In the data rows, the value 128 means zero.
Some points, one per row:
[83, 134, 133, 142, 123, 102, 171, 114, 79, 100, 98, 110, 112, 147, 106]
[118, 159, 136, 173, 161, 93, 131, 97, 96, 128, 115, 139, 155, 95, 91]
[62, 216, 131, 201, 185, 117, 123, 204, 163, 1, 255, 0, 218, 137, 175]
[193, 72, 125, 94, 75, 174, 86, 38, 136, 205, 68, 214, 46, 137, 136]
[166, 57, 97, 95, 102, 158, 66, 29, 80, 183, 66, 238, 151, 218, 89]
[147, 88, 166, 108, 88, 141, 97, 63, 101, 179, 83, 210, 117, 160, 72]
[93, 181, 144, 116, 116, 96, 107, 116, 136, 139, 136, 84, 152, 122, 125]
[79, 157, 134, 184, 185, 108, 207, 241, 141, 35, 233, 42, 124, 73, 171]
[97, 190, 117, 202, 211, 136, 190, 185, 127, 33, 210, 25, 109, 46, 182]
[109, 188, 77, 157, 174, 127, 154, 144, 150, 89, 137, 57, 96, 141, 202]
[117, 100, 109, 129, 63, 147, 31, 66, 132, 124, 92, 118, 102, 180, 127]
[116, 175, 102, 224, 143, 87, 209, 154, 92, 82, 175, 70, 165, 28, 121]
[142, 93, 131, 106, 83, 220, 160, 137, 115, 128, 128, 138, 124, 200, 111]
[170, 89, 77, 111, 80, 204, 81, 47, 126, 129, 119, 213, 164, 231, 122]
[61, 129, 143, 191, 145, 145, 145, 146, 153, 62, 214, 110, 127, 122, 171]
[98, 131, 115, 114, 153, 124, 98, 91, 121, 103, 135, 149, 181, 209, 124]
[141, 113, 137, 97, 83, 92, 52, 39, 90, 172, 32, 192, 146, 159, 55]
[109, 139, 155, 124, 191, 87, 178, 255, 136, 54, 190, 58, 179, 112, 113]
[116, 185, 97, 150, 158, 114, 168, 165, 91, 69, 175, 0, 106, 102, 150]
[171, 101, 137, 103, 124, 111, 112, 109, 136, 162, 120, 121, 135, 85, 101]
[92, 144, 163, 149, 146, 63, 129, 210, 123, 102, 146, 30, 99, 83, 166]
[156, 144, 112, 127, 122, 117, 170, 174, 151, 125, 145, 93, 156, 115, 121]
[108, 92, 134, 129, 87, 123, 66, 69, 92, 156, 52, 170, 94, 150, 111]
[73, 133, 165, 172, 162, 104, 152, 157, 129, 100, 130, 130, 98, 95, 135]
[181, 144, 85, 98, 96, 189, 179, 144, 116, 130, 123, 159, 125, 172, 122]
[166, 96, 132, 88, 86, 168, 74, 80, 132, 191, 47, 193, 167, 164, 66]
[139, 187, 156, 121, 180, 131, 157, 223, 202, 96, 194, 82, 166, 139, 138]
[145, 98, 150, 62, 104, 114, 104, 123, 127, 176, 75, 172, 96, 145, 116]
[62, 163, 137, 174, 115, 89, 194, 155, 81, 82, 141, 64, 116, 105, 119]
[97, 118, 135, 145, 123, 138, 187, 125, 88, 137, 123, 141, 132, 129, 84]
[145, 65, 108, 147, 89, 123, 63, 0, 64, 187, 42, 206, 129, 152, 144]
[104, 135, 141, 165, 149, 95, 221, 138, 85, 107, 118, 133, 94, 103, 92]
[132, 188, 124, 154, 147, 138, 152, 181, 145, 78, 196, 32, 158, 130, 145]
[123, 180, 117, 149, 125, 141, 172, 167, 163, 110, 164, 88, 106, 96, 164]
[118, 195, 105, 120, 119, 100, 201, 181, 133, 106, 117, 96, 111, 130, 153]
[163, 122, 134, 154, 136, 99, 141, 110, 151, 135, 149, 101, 117, 62, 126]
[79, 211, 128, 123, 160, 112, 160, 205, 145, 95, 209, 28, 181, 100, 141]
[88, 213, 115, 162, 181, 137, 148, 205, 155, 51, 202, 26, 169, 89, 146]
[115, 116, 148, 115, 127, 86, 117, 116, 91, 117, 91, 149, 143, 134, 83]
[98, 188, 167, 201, 173, 98, 163, 180, 175, 67, 219, 66, 76, 38, 195]
[199, 88, 155, 73, 111, 99, 86, 37, 131, 200, 77, 223, 124, 131, 100]
[106, 100, 137, 127, 55, 119, 122, 77, 87, 177, 66, 175, 129, 142, 75]
[148, 88, 160, 140, 97, 157, 83, 17, 178, 159, 91, 234, 124, 159, 129]
[146, 150, 127, 135, 125, 140, 204, 253, 161, 107, 248, 0, 144, 54, 135]
[122, 100, 149, 99, 115, 108, 73, 58, 89, 170, 37, 184, 128, 166, 90]
Here are 12 more points, each followed by its number:
[165, 122, 100, 88, 123, 162, 91, 158, 182, 152, 149, 151, 111, 111, 139] 0
[100, 154, 158, 134, 172, 126, 96, 143, 128, 117, 112, 145, 127, 155, 164] 1
[160, 87, 128, 103, 126, 145, 64, 89, 143, 161, 110, 175, 132, 148, 102] 2
[183, 123, 114, 76, 122, 142, 113, 171, 179, 161, 145, 110, 106, 103, 132] 3
[202, 83, 110, 71, 67, 148, 15, 29, 171, 188, 48, 255, 88, 160, 80] 4
[158, 118, 124, 100, 93, 162, 129, 109, 110, 172, 72, 149, 86, 132, 116] 5
[127, 193, 131, 176, 193, 104, 152, 213, 187, 41, 249, 40, 165, 60, 160] 6
[162, 156, 111, 155, 169, 113, 143, 140, 83, 60, 158, 100, 154, 112, 102] 7
[136, 157, 122, 137, 134, 131, 183, 175, 147, 105, 118, 125, 129, 110, 125] 8
[131, 85, 157, 93, 121, 148, 106, 101, 149, 170, 88, 183, 174, 201, 98] 9
[106, 215, 114, 138, 189, 65, 179, 204, 189, 76, 195, 43, 108, 58, 187] 10
[126, 170, 145, 122, 146, 131, 154, 227, 208, 104, 184, 62, 103, 117, 160] 11
Which of these numbered points is nearest to each point below, ignoring the direction in which the first points spread most? Its number follows each.
[171, 165, 128, 117, 125, 127, 137, 185, 185, 128, 175, 63, 109, 72, 144] > 3
[172, 63, 135, 77, 85, 135, 129, 134, 115, 198, 116, 144, 112, 124, 96] > 3
[76, 204, 154, 164, 192, 114, 213, 245, 177, 60, 233, 31, 197, 115, 151] > 9
[168, 95, 119, 96, 87, 89, 62, 38, 114, 202, 46, 185, 101, 116, 117] > 10
[157, 133, 112, 89, 136, 162, 104, 144, 164, 154, 149, 131, 83, 123, 146] > 0
[121, 181, 127, 153, 102, 135, 167, 211, 126, 100, 153, 26, 77, 80, 147] > 5
[107, 140, 122, 125, 110, 159, 156, 169, 125, 142, 141, 83, 79, 90, 127] > 5
[113, 208, 122, 167, 164, 111, 220, 211, 172, 61, 179, 66, 151, 86, 146] > 8
[139, 123, 146, 75, 30, 156, 96, 69, 99, 185, 19, 149, 38, 182, 116] > 5
[113, 98, 112, 90, 73, 165, 109, 107, 79, 181, 79, 157, 73, 138, 118] > 5
[132, 171, 108, 141, 135, 122, 178, 162, 147, 101, 135, 114, 140, 118, 132] > 8
[115, 108, 145, 89, 131, 148, 35, 71, 121, 183, 43, 209, 106, 190, 158] > 1
[151, 138, 115, 96, 117, 106, 61, 75, 108, 173, 76, 170, 120, 108, 128] > 10
[159, 90, 110, 89, 133, 175, 78, 95, 141, 177, 101, 216, 147, 175, 105] > 2
[93, 102, 128, 164, 133, 120, 56, 64, 96, 106, 79, 169, 102, 163, 136] > 1
[135, 174, 119, 177, 184, 98, 145, 167, 165, 52, 220, 75, 216, 128, 129] > 6
[166, 109, 121, 81, 119, 165, 63, 88, 153, 190, 99, 169, 79, 128, 136] > 0
[156, 71, 126, 97, 127, 163, 56, 58, 139, 181, 102, 199, 121, 168, 152] > 2
[156, 88, 124, 124, 160, 151, 118, 153, 198, 161, 135, 148, 73, 88, 166] > 0
[98, 202, 141, 150, 156, 81, 92, 114, 178, 86, 184, 51, 169, 118, 182] > 6
[184, 69, 108, 74, 88, 191, 28, 20, 139, 227, 45, 243, 89, 165, 108] > 0
[174, 98, 147, 55, 66, 162, 26, 80, 159, 166, 76, 169, 95, 221, 119] > 11
[154, 176, 143, 134, 160, 69, 177, 152, 127, 117, 175, 94, 124, 35, 129] > 10
[183, 113, 107, 88, 93, 152, 58, 76, 167, 155, 95, 210, 105, 163, 87] > 4
[152, 150, 113, 98, 153, 126, 186, 216, 146, 120, 151, 123, 141, 116, 135] > 8
[140, 146, 128, 124, 122, 159, 115, 163, 133, 127, 151, 90, 158, 128, 125] > 2
[142, 152, 123, 127, 140, 111, 107, 169, 183, 123, 163, 117, 126, 97, 140] > 4
[130, 120, 147, 98, 129, 145, 114, 177, 161, 144, 164, 94, 100, 134, 152] > 11
[123, 177, 122, 80, 165, 137, 122, 163, 159, 153, 106, 124, 103, 117, 205] > 10
[126, 186, 121, 100, 120, 127, 175, 195, 115, 131, 121, 61, 96, 91, 141] > 5
[108, 129, 157, 115, 120, 151, 120, 141, 171, 140, 134, 137, 164, 179, 117] > 9
[187, 102, 143, 78, 116, 102, 90, 53, 128, 200, 83, 216, 113, 104, 100] > 10
[123, 192, 106, 158, 163, 112, 165, 213, 181, 82, 203, 64, 114, 86, 168] > 4
[210, 121, 147, 117, 151, 145, 119, 139, 191, 146, 143, 169, 99, 88, 109] > 4
[134, 222, 101, 127, 171, 104, 253, 204, 128, 62, 213, 63, 156, 92, 154] > 8
[124, 119, 153, 165, 109, 138, 99, 59, 178, 126, 127, 175, 125, 139, 152] > 6
[127, 24, 115, 131, 115, 126, 64, 0, 23, 150, 33, 249, 148, 216, 59] > 7
[143, 140, 130, 161, 157, 66, 220, 215, 155, 76, 190, 63, 154, 59, 108] > 8
[117, 109, 143, 113, 94, 64, 88, 109, 121, 183, 76, 141, 139, 76, 86] > 10
[116, 124, 130, 156, 166, 146, 147, 169, 138, 102, 160, 98, 124, 102, 144] > 2
[124, 192, 137, 140, 128, 112, 124, 183, 202, 79, 251, 4, 114, 106, 196] > 4
[185, 53, 99, 33, 107, 183, 48, 58, 124, 239, 93, 205, 142, 184, 123] > 0
[123, 124, 122, 94, 100, 86, 123, 148, 102, 171, 73, 159, 179, 115, 115] > 8
[119, 183, 113, 153, 122, 125, 184, 193, 128, 113, 146, 56, 90, 74, 151] > 5
[181, 79, 135, 93, 122, 158, 106, 62, 79, 190, 49, 182, 57, 133, 101] > 5
[126, 205, 93, 167, 193, 80, 191, 184, 104, 59, 191, 58, 181, 68, 155] > 7
[121, 140, 168, 152, 112, 72, 94, 68, 137, 134, 128, 109, 96, 105, 111] > 10
[184, 115, 98, 66, 148, 149, 117, 151, 136, 156, 119, 181, 119, 143, 120] > 0
[91, 202, 130, 185, 182, 123, 204, 233, 132, 92, 225, 0, 109, 56, 225] > 5
[111, 171, 152, 117, 177, 118, 147, 182, 199, 115, 173, 100, 181, 137, 144] > 9
[99, 144, 117, 221, 155, 120, 218, 199, 75, 24, 188, 62, 158, 120, 132] > 7
[130, 180, 107, 151, 104, 111, 141, 186, 178, 57, 226, 0, 128, 114, 195] > 4
[148, 126, 105, 111, 110, 162, 132, 118, 142, 145, 95, 172, 128, 144, 127] > 8
[126, 218, 101, 169, 208, 131, 177, 250, 206, 57, 236, 13, 88, 33, 214] > 0
[81, 181, 135, 164, 217, 139, 218, 207, 134, 24, 213, 81, 189, 170, 118] > 9
[166, 95, 106, 97, 88, 163, 80, 109, 170, 156, 91, 195, 137, 181, 156] > 0
[123, 103, 111, 94, 75, 116, 89, 84, 146, 176, 79, 151, 112, 140, 138] > 10
[134, 132, 109, 119, 176, 127, 145, 119, 85, 108, 84, 162, 180, 166, 63] > 7
[142, 99, 139, 78, 50, 152, 62, 64, 140, 191, 67, 196, 119, 179, 115] > 11
[102, 96, 134, 152, 147, 125, 139, 165, 122, 106, 166, 117, 114, 112, 152] > 2
[132, 105, 128, 145, 121, 85, 102, 71, 94, 121, 113, 146, 148, 142, 81] > 7
[49, 207, 151, 187, 183, 122, 211, 238, 163, 70, 203, 46, 165, 38, 152] > 8
[108, 113, 158, 140, 145, 111, 168, 183, 131, 112, 178, 99, 161, 141, 124] > 9
[124, 110, 157, 139, 138, 127, 54, 54, 167, 211, 80, 221, 104, 69, 120] > 10
[125, 120, 103, 137, 109, 161, 131, 137, 115, 128, 106, 108, 91, 138, 131] > 5
[121, 192, 103, 141, 131, 147, 171, 175, 141, 89, 180, 37, 111, 84, 156] > 5
[154, 123, 96, 96, 98, 129, 99, 97, 79, 144, 95, 109, 105, 148, 131] > 5
[119, 208, 97, 127, 200, 128, 212, 228, 158, 28, 221, 29, 184, 174, 179] > 9
[122, 84, 121, 177, 127, 136, 152, 135, 70, 80, 126, 139, 131, 153, 101] > 7
[172, 62, 130, 71, 60, 146, 66, 77, 181, 202, 87, 188, 133, 189, 96] > 11
[111, 50, 137, 125, 110, 146, 83, 49, 99, 122, 65, 212, 105, 225, 152] > 1
[69, 114, 124, 168, 157, 107, 139, 150, 118, 71, 167, 99, 136, 156, 198] > 1
[150, 146, 136, 151, 164, 91, 227, 221, 150, 55, 194, 59, 155, 76, 102] > 8
[128, 123, 120, 91, 79, 158, 81, 105, 148, 152, 98, 160, 120, 189, 131] > 11
[135, 74, 131, 125, 61, 178, 67, 28, 53, 173, 23, 221, 161, 205, 62] > 7
[105, 179, 163, 178, 159, 92, 133, 136, 175, 130, 155, 119, 126, 9, 145] > 10
[61, 137, 134, 184, 156, 102, 172, 152, 102, 44, 177, 81, 148, 152, 197] > 1
[125, 57, 142, 73, 75, 177, 92, 91, 120, 239, 38, 199, 100, 147, 114] > 5
[114, 181, 147, 134, 168, 70, 170, 219, 114, 119, 143, 100, 148, 41, 69] > 8
[82, 187, 96, 214, 189, 99, 139, 155, 116, 32, 173, 37, 130, 83, 158] > 7
[166, 91, 160, 148, 112, 98, 91, 28, 103, 190, 69, 195, 105, 70, 121] > 10
[114, 142, 116, 175, 165, 136, 73, 105, 143, 132, 166, 124, 160, 69, 146] > 6
[155, 120, 105, 111, 42, 112, 149, 111, 120, 162, 80, 108, 99, 156, 123] > 5
[138, 123, 127, 142, 127, 103, 160, 93, 75, 141, 117, 145, 156, 102, 97] > 7
[156, 160, 143, 139, 118, 84, 152, 135, 137, 67, 216, 64, 144, 109, 141] > 6
[60, 206, 135, 181, 127, 72, 233, 205, 119, 60, 180, 39, 153, 77, 124] > 8
